23, 32, 38, -11, 20, -8, 16, 19, -26, -11, -14, -16
13, -79, 16, 9, -29, -52, -18, -11, -36, 8, 38, -54
-71, -37, 7, -29, -72, -35, 27, -51, -22, -40, 34, -19
:
13, -79, 16, 9, -29, -52, -18, -11, -36, 8, 38, -54

46, 9, -29, -29, 12, 13, 27, 38
-11, 61, 51, -10, -45, -12, -11, -43
51, 67, -9, 17, -42, -31, 50, -57
-70, -29, 49, 26, 21, -22, -52, -27
-25, 59, -20, 16, 21, -41, -7, -28
-26, -5, 24, -27, 1, 18, -35, 34
:
-11, 61, 51, -10, -45, -12, -11, -43
-70, -29, 49, 26, 21, -22, -52, -27
-26, -5, 24, -27, 1, 18, -35, 34

92, 52, 27, -26, 8, 53, -32, -7, 45, -25, -50, 0, 14, 18, 14
28, -9, 21, -64, 5, -31, -2, -28, 38, 26, -35, 33, -1, -78, -31
:
28, -9, 21, -64, 5, -31, -2, -28, 38, 26, -35, 33, -1, -78, -31

-61, 57, 7, -10, 39, -17
-76, 53, -11, -11, 45, -23
-66, 44, -26, -18, 49, -21
-10, 41, 35, 0, 11, -7
-45, 57, 21, -7, 31, -12
-66, 29, -31, -13, 40, -27
:
-76, 53, -11, -11, 45, -23
-10, 41, 35, 0, 11, -7
-66, 29, -31, -13, 40, -27

65, 49, 16, 35, 7, 21, -12
33, 21, 17, -2, 30, 21, 60
26, 17, 11, -8, 27, 16, 83
:
33, 21, 17, -2, 30, 21, 60

-74, -26, -36, 4, -2, 47, -13, 7, 14
-12, 24, -19, -20, -5, 11, -48, -8, 20
81, -85, 12, 2, 80, -48, -46, 1, 68
-52, 6, -6, 0, -23, 60, -38, 23, 24
5, 59, -5, -6, -12, 51, -34, 8, 1
-66, -10, 23, 26, 1, -7, -21, -48, 3
:
-12, 24, -19, -20, -5, 11, -48, -8, 20
-52, 6, -6, 0, -23, 60, -38, 23, 24
-66, -10, 23, 26, 1, -7, -21, -48, 3
